One turn moves every row onto another: examples first, then more rows asked
Nes: [0.451,0.491,-0.570,0.552,-0.463,-1.043,-1.490,-0.639,-0.096,-0.679,-0.667,-1.007,1.167,1.583,-0.525,-0.172,0.702,-0.502,-0.910,-0.524]
gozu: [0.047,0.693,0.429,0.509,-0.110,-0.813,-0.288,-1.839,2.099,-1.143,-0.232,-1.217,1.283,2.450,-0.880,0.143,-1.262,1.025,-0.500,-0.603]
Fepi: [-0.197,-0.068,-1.762,0.102,-1.009,-0.623,4.227,1.078,-0.579,-0.614,-0.477,0.053,1.766,1.405,-0.622,-0.121,-0.078,0.278,-0.640,-1.137]
Sozu: [-0.417,0.290,-0.808,-0.034,-1.575,-0.118,3.889,1.033,-0.856,-0.750,-0.326,0.080,1.820,1.452,-0.606,-0.518,-0.585,0.933,-1.158,-2.024]
lum: [0.127,0.594,-0.167,0.283,-0.831,-0.789,3.194,1.437,0.744,-1.922,0.568,-0.440,2.058,2.399,-1.204,-0.190,-2.151,1.230,-1.034,-1.203]
bip: [0.069,0.900,-2.036,0.256,-0.047,-0.814,3.361,-0.519,1.758,-0.972,-0.392,0.540,1.591,1.260,-0.437,-0.175,0.333,-1.305,-1.005,-0.860]
zuvi: [0.056,1.121,-1.719,0.844,-2.156,-0.348,0.283,-0.677,2.000,-0.849,-1.030,0.503,1.560,1.114,-0.062,-0.312,1.460,0.616,0.094,-0.694]
muvak: [-0.473,1.463,-0.359,0.803,-2.365,0.196,-0.131,-0.475,1.756,-1.063,-0.733,0.789,1.783,0.846,-0.314,-0.555,0.949,0.962,-0.446,-1.525]
lifu: [0.577,1.395,-1.530,-0.228,-1.655,0.187,3.232,-1.039,1.176,-1.248,-0.294,-0.309,1.345,1.736,0.442,-1.130,-0.221,0.264,-0.834,-2.149]
zepo: [-0.701,1.446,0.112,0.061,-0.556,0.200,2.618,-0.390,1.386,-1.382,0.147,0.994,1.673,0.952,-0.643,-0.693,-0.366,-0.549,-2.080,-2.391]
zute: [-0.582,1.114,-0.817,1.011,-1.383,-0.439,-0.049,-0.265,2.083,-0.958,-0.795,1.234,1.830,0.596,-0.756,0.040,1.519,0.020,-0.519,-0.649]
kivod: [-0.429,-0.093,-0.576,0.677,-0.535,-2.191,1.431,-0.684,-1.816,-0.690,-0.477,0.956,2.316,-0.117,-0.863,0.453,-0.763,0.479,-0.287,0.032]
Ribu: [0.509,1.060,-1.497,1.207,-0.776,-0.081,2.009,-0.918,0.109,-1.091,1.075,-1.154,2.129,1.269,-1.365,-0.547,-2.782,0.413,-1.025,-1.345]
teg: [0.629,0.358,-1.266,0.302,-0.819,-1.266,3.649,1.234,0.875,-1.795,0.288,-0.794,1.937,2.621,-0.908,-0.129,-1.803,0.931,-0.451,-0.483]
Letun: [0.409,0.737,-0.061,0.495,-0.664,-0.861,-1.673,-0.680,-0.186,-0.790,-0.594,-1.046,1.242,1.502,-0.494,-0.240,0.449,-0.340,-1.085,-0.980]
Dukim: [0.649,-0.085,-0.189,-0.316,-0.678,-1.716,-0.064,0.199,-1.251,-1.611,-0.854,-1.213,0.534,-0.302,0.192,-0.041,-1.042,0.851,-0.336,-0.434]
demat: [0.560,0.346,-0.776,-0.155,0.535,-0.880,3.132,-0.747,2.228,-0.756,-0.636,-1.708,1.977,1.635,-0.082,0.190,-0.756,-0.089,0.550,-0.725]
guba: [-0.216,1.017,0.780,0.117,-2.675,-0.059,2.520,-0.458,1.666,-1.200,-1.204,0.123,1.549,1.270,-0.691,-0.506,0.627,1.845,-1.126,-0.102]
vil: [0.002,0.631,-1.002,-0.036,-1.345,-0.961,-0.655,1.347,-1.015,-0.421,-0.777,0.962,0.765,1.487,-0.849,0.231,0.079,0.663,0.111,0.084]
vikop: [0.193,0.856,0.744,-0.411,-0.253,0.118,2.655,-0.744,1.869,-1.094,-0.334,-1.698,1.995,1.718,0.065,-0.342,-1.479,0.992,-0.124,-2.180]
gaz: [0.090,0.689,-0.257,0.287,-2.189,-0.653,2.956,-0.474,2.013,-1.018,-1.534,-0.033,1.449,1.316,-0.804,-0.144,1.186,1.144,-0.736,0.809]
sones: [-0.077,0.800,-0.605,-0.148,-1.607,-0.718,-0.720,1.249,-1.200,-0.555,-0.632,1.087,0.665,1.531,-0.758,0.069,-0.129,1.082,-0.092,-0.410]
tam: [-0.623,0.773,0.878,0.295,-1.658,-0.512,2.490,-0.054,1.977,-1.096,-1.213,0.704,1.734,0.889,-1.372,0.069,0.888,0.906,-1.444,0.441]
Vug: [0.290,0.013,-1.158,0.382,-1.479,-1.939,1.751,-1.090,-2.033,-0.677,-0.735,-0.023,2.027,0.402,-0.108,-0.062,-0.882,1.332,0.400,-0.288]
mep: [-0.379,0.590,0.962,0.033,1.169,-0.683,2.471,-0.273,2.256,-0.907,-0.199,-0.633,2.165,1.070,-0.899,0.469,-1.122,-0.373,-0.647,-1.311]
saf: [0.372,0.530,-0.228,0.519,-0.078,-1.084,-0.098,-1.917,2.134,-1.020,-0.392,-1.310,1.165,2.574,-0.769,0.214,-1.162,0.844,-0.198,-0.176]
Kuli: [-0.856,0.047,-0.681,0.181,-0.725,-0.441,3.806,1.381,-0.555,-0.643,-0.223,0.773,1.946,1.012,-1.285,0.082,-0.340,0.141,-1.391,-1.430]
Rola: [0.357,-0.111,0.064,-0.328,-0.346,-1.838,-0.143,0.302,-1.181,-1.611,-0.764,-0.869,0.666,-0.436,-0.060,0.160,-1.094,0.668,-0.521,-0.360]
Rogis: [0.577,0.679,-2.250,1.371,-0.262,-0.568,2.146,-0.831,0.391,-0.803,0.944,-1.103,2.079,1.214,-1.525,-0.138,-2.383,-0.238,-0.740,-0.454]
nulut: [-0.381,0.254,0.150,0.354,-1.403,-1.428,1.328,-0.895,-2.206,-0.881,-0.384,0.585,2.252,0.086,-0.505,-0.147,-1.314,1.470,-0.429,-1.009]
luva: [0.034,0.313,-0.647,0.507,-0.164,-1.391,3.423,1.649,0.984,-1.764,0.496,-0.154,2.068,2.131,-1.553,0.217,-1.711,0.371,-0.980,-0.456]
lik: [0.030,0.883,-1.159,1.428,-0.020,-0.361,1.846,-0.507,0.308,-1.030,1.155,-0.543,2.290,0.937,-1.919,-0.089,-2.624,-0.292,-1.425,-0.898]
Nepi: [0.043,0.494,0.143,0.609,0.326,-1.109,-0.272,-1.684,2.233,-0.993,-0.275,-1.001,1.258,2.301,-1.136,0.438,-1.141,0.476,-0.484,-0.179]
Rone: [0.172,0.714,-1.142,-0.125,-1.775,-0.873,-0.550,1.116,-1.095,-0.497,-0.854,0.675,0.662,1.691,-0.570,0.046,0.073,1.037,0.267,-0.135]
Vuko: [0.636,0.651,-0.550,0.520,-0.897,-0.913,-1.531,-0.742,-0.157,-0.639,-0.702,-1.340,1.227,1.808,-0.242,-0.321,0.596,-0.167,-0.795,-0.800]
Tutiv: [0.548,-0.307,-0.451,-0.245,-0.293,-1.933,-0.006,0.245,-1.123,-1.569,-0.885,-1.073,0.586,-0.366,0.021,0.209,-0.920,0.505,-0.313,-0.079]

Rola moves to Tutiv
bip moves to lifu
Vuko moves to Letun
Now find these:
lum moves to luva
nulut moves to kivod
Rogis moves to Ribu
gozu moves to Nepi
vil moves to Rone
tam moves to gaz
vikop moves to mep
muvak moves to zute
Sozu moves to Kuli

